[[114 113 116 120 114 125 128]
 [121 129 114 134 119 119 105]
 [128 141 127 140 116 118 117]
 [126 129 110 132 121 122 118]
 [139 137 142 135 119 134 138]]
->
[[128 125 114 120 116 113 114]
 [105 119 119 134 114 129 121]
 [117 118 116 140 127 141 128]
 [118 122 121 132 110 129 126]
 [138 134 119 135 142 137 139]]

[[141 131 132 124 105 123 157 119]
 [104 109 119 116 113 127 117 145]
 [158 121 122 154 134 138 123 148]
 [120 137 128 140 144 153 122 131]]
->
[[119 157 123 105 124 132 131 141]
 [145 117 127 113 116 119 109 104]
 [148 123 138 134 154 122 121 158]
 [131 122 153 144 140 128 137 120]]

[[136 130 103 143 137 137 139 126 124]
 [117 123 104 134 139 125 121 123 107]
 [124 122 109 133 129 121 120 120 108]
 [121 122 104 136 139 118 121 117 110]]
->
[[124 126 139 137 137 143 103 130 136]
 [107 123 121 125 139 134 104 123 117]
 [108 120 120 121 129 133 109 122 124]
 [110 117 121 118 139 136 104 122 121]]

[[121 145 119 143 124 138 144 139 133 122 119 140 130 131 133 143]
 [117 149 115 151 115 143 151 146 127 119 121 144 126 125 144 147]]
->
[[143 133 131 130 140 119 122 133 139 144 138 124 143 119 145 121]
 [147 144 125 126 144 121 119 127 146 151 143 115 151 115 149 117]]

[[126 128]
 [116 143]
 [121 128]
 [144 117]
 [152 110]
 [122 128]
 [139 132]
 [152 111]
 [153 109]
 [137 131]
 [137 131]]
->
[[128 126]
 [143 116]
 [128 121]
 [117 144]
 [110 152]
 [128 122]
 [132 139]
 [111 152]
 [109 153]
 [131 137]
 [131 137]]

[[132 129 117]
 [122 124 141]
 [115 153 157]
 [136 122 107]
 [122 110 140]
 [133 111 115]
 [121 136 142]
 [130 149 122]]
->
[[117 129 132]
 [141 124 122]
 [157 153 115]
 [107 122 136]
 [140 110 122]
 [115 111 133]
 [142 136 121]
 [122 149 130]]

[[138 122 130 137 119 140 137 138 139 137 123 131]
 [122 118 122 140 134 123 141 125 122 141 119 135]
 [129 108 124 145 129 130 152 131 130 147 111 135]
 [142 129 133 127 107 148 130 146 144 128 131 123]
 [129 117 123 133 117 130 133 131 129 134 117 126]
 [124 141 131 120 138 122 120 122 123 120 140 127]
 [118 119 122 135 138 115 135 117 116 135 119 134]
 [135 132 133 119 110 136 118 135 136 119 133 121]]
->
[[131 123 137 139 138 137 140 119 137 130 122 138]
 [135 119 141 122 125 141 123 134 140 122 118 122]
 [135 111 147 130 131 152 130 129 145 124 108 129]
 [123 131 128 144 146 130 148 107 127 133 129 142]
 [126 117 134 129 131 133 130 117 133 123 117 129]
 [127 140 120 123 122 120 122 138 120 131 141 124]
 [134 119 135 116 117 135 115 138 135 122 119 118]
 [121 133 119 136 135 118 136 110 119 133 132 135]]
---
[[136 129 107 124 130 132 115]
 [119 128 151 132 125 124 142]
 [131 144 128 134 120 136 126]
 [131 145 128 135 120 135 126]]
->
[[136 107 130 115]
 [119 151 125 142]
 [131 128 120 126]
 [131 128 120 126]]

[[124 152 126 136 110 118 134 130 125 114]
 [147 131 140 126 130 115 118 105 122 155]
 [133 131 133 118 124 133 138 151 143 103]]
->
[[124 126 110 134 125]
 [147 140 130 118 122]
 [133 133 124 138 143]]

[[124 131 135 129 156]
 [136 145 129 136 124]
 [122 118 148 122 122]
 [123 113 128 132 149]
 [137 113 120 116 143]
 [129 116 121 141 146]
 [114 133 157 144 140]
 [123 131 138 131 138]
 [121 120 127 148 142]]
->
[[124 135 156]
 [136 129 124]
 [122 148 122]
 [123 128 149]
 [137 120 143]
 [129 121 146]
 [114 157 140]
 [123 138 138]
 [121 127 142]]

[[110 130 123 122 113 145 125 132]
 [114 131 126 120 114 144 126 130]
 [107 129 121 124 113 144 126 133]
 [118 132 129 118 115 143 126 129]
 [112 131 125 121 113 145 126 131]
 [108 130 122 123 113 145 125 132]]
->
[[110 123 113 125]
 [114 126 114 126]
 [107 121 113 126]
 [118 129 115 126]
 [112 125 113 126]
 [108 122 113 125]]

[[122 106]
 [143 123]
 [142 124]
 [ 99 131]
 [109 122]
 [133 124]
 [131 128]
 [113 131]]
->
[[122]
 [143]
 [142]
 [ 99]
 [109]
 [133]
 [131]
 [113]]

[[126 150 133 145 154 132 126 107 119]
 [109 140 141 132 153 126 135 120 134]
 [128 154 144 130 132 111 122 127 141]
 [131 115 109 130 121 150 127 124 106]
 [125 137 122 132 141 148 134 112 121]
 [112 148 132 143 147 137 134 115 127]
 [133 152 128 140 134 135 111 110 122]
 [133 143 117 131 136 150 128 113 114]
 [117 131 137 102 135 141 150 137 107]]
->
[[126 133 154 126 119]
 [109 141 153 135 134]
 [128 144 132 122 141]
 [131 109 121 127 106]
 [125 122 141 134 121]
 [112 132 147 134 127]
 [133 128 134 111 122]
 [133 117 136 128 114]
 [117 137 135 150 107]]

[[139 118 122 129 135 136 145 118 145 121]
 [117 124 127 128 120 136 135 120 119 117]
 [126 120 138 127 109 143 140 133 121 119]
 [135 119 138 123 112 139 123 141 130 144]
 [140 147 132 133 135 105 125 127 141 124]
 [144 118 129 131 120 141 143 111 141 115]
 [138 117 114 131 135 130 141 117 139 119]]
->
[[139 122 135 145 145]
 [117 127 120 135 119]
 [126 138 109 140 121]
 [135 138 112 123 130]
 [140 132 135 125 141]
 [144 129 120 143 141]
 [138 114 135 141 139]]
---
[[125 105 139]
 [119 107 124]]
->
[[125 105]
 [119 107]]

[[143 111 141]
 [107 121 117]]
->
[[143 111]
 [107 121]]

[[112 123 147 139]
 [135 135 117  99]
 [137 135 140 137]
 [120 127 141 131]
 [138 129 120 130]]
->
[[112 123]
 [135 135]]

[[151 114 117]
 [116 137 139]
 [120 138 131]
 [117 137 139]
 [115 138 145]]
->
[[151 114]
 [116 137]]

[[118 119 128]
 [124 107 131]
 [124 107 132]]
->
[[118 119]
 [124 107]]

[[103 147]
 [154 153]
 [107 144]
 [102 116]]
->
[[103 147]
 [154 153]]
---
[[120 123 121]
 [140 141 122]
 [101 126 129]]
->
[121 141 101]

[[116 138 120 136]
 [107 147 115 142]
 [138 129 127 133]]
->
[136 115 129]

[[139 149]
 [121 101]
 [126 125]]
->
[149 121]

[[121 120 144 105]
 [140 104 141 133]
 [125 120 139 112]
 [118 143 123 119]]
->
[105 141 120 118]

[[118 110 146 115 124]
 [117 128 103 108 114]]
->
[124 108]

[[155 149]
 [140 152]]
->
[149 140]

[[110 135 145 140 111]
 [126 129 131 131 127]
 [112 124 138 155 114]
 [120 133 143 137 123]]
->
[111 131 138 133]
---
[[142 132 133 130]
 [128 130 132 151]
 [129 131 133 137]
 [129 131 133 146]
 [138 133 133 131]
 [147 132 132 130]
 [132 133 132 132]
 [133 132 132 133]]
->
[[130 142 132 133]
 [151 128 130 132]
 [137 129 131 133]
 [146 129 131 133]
 [131 138 133 133]
 [130 147 132 132]
 [132 132 133 132]
 [133 133 132 132]]

[[109 123 123 130 129 133 117 122 128 126 126 125 127 134 107 130]
 [125 127 123 127 129 138 121 129 134 128 122 124 127 111 112 128]]
->
[[130 109 123 123 130 129 133 117 122 128 126 126 125 127 134 107]
 [128 125 127 123 127 129 138 121 129 134 128 122 124 127 111 112]]

[[154 121 142 112 129 129 136]
 [119 128 121 153 145 119 118]
 [131 155 136 109 126 118 129]
 [149 120 150 116 121 136 135]]
->
[[136 154 121 142 112 129 129]
 [118 119 128 121 153 145 119]
 [129 131 155 136 109 126 118]
 [135 149 120 150 116 121 136]]

[[129 125 126 129 130 131 126 128 134 129 131]
 [122 124 130 137 124 126 121 131 129 138 133]
 [115 120 133 144 121 124 112 133 130 149 137]
 [128 129 128 127 126 128 128 129 128 129 128]
 [123 138 133 130 119 118 132 129 107 124 117]]
->
[[131 129 125 126 129 130 131 126 128 134 129]
 [133 122 124 130 137 124 126 121 131 129 138]
 [137 115 120 133 144 121 124 112 133 130 149]
 [128 128 129 128 127 126 128 128 129 128 129]
 [117 123 138 133 130 119 118 132 129 107 124]]

[[120 123 129 139 128 130]
 [139 131 135 126 135 153]
 [129 129 128 126 135 126]
 [131 131 124 125 126 127]
 [116 133 123 123 134 105]]
->
[[130 120 123 129 139 128]
 [153 139 131 135 126 135]
 [126 129 129 128 126 135]
 [127 131 131 124 125 126]
 [105 116 133 123 123 134]]

[[151 142]
 [134 152]
 [125 132]
 [130 114]]
->
[[142 151]
 [152 134]
 [132 125]
 [114 130]]

[[149 138 142 139 122]
 [139 124 139 143 124]
 [149 152 148 142 139]
 [125 132 143 121 141]
 [147 135 133 121 108]
 [115 123 149 108 130]
 [146 120 120 117 114]
 [108 110 132 152 111]
 [152 105 126 110 148]]
->
[[122 149 138 142 139]
 [124 139 124 139 143]
 [139 149 152 148 142]
 [141 125 132 143 121]
 [108 147 135 133 121]
 [130 115 123 149 108]
 [114 146 120 120 117]
 [111 108 110 132 152]
 [148 152 105 126 110]]
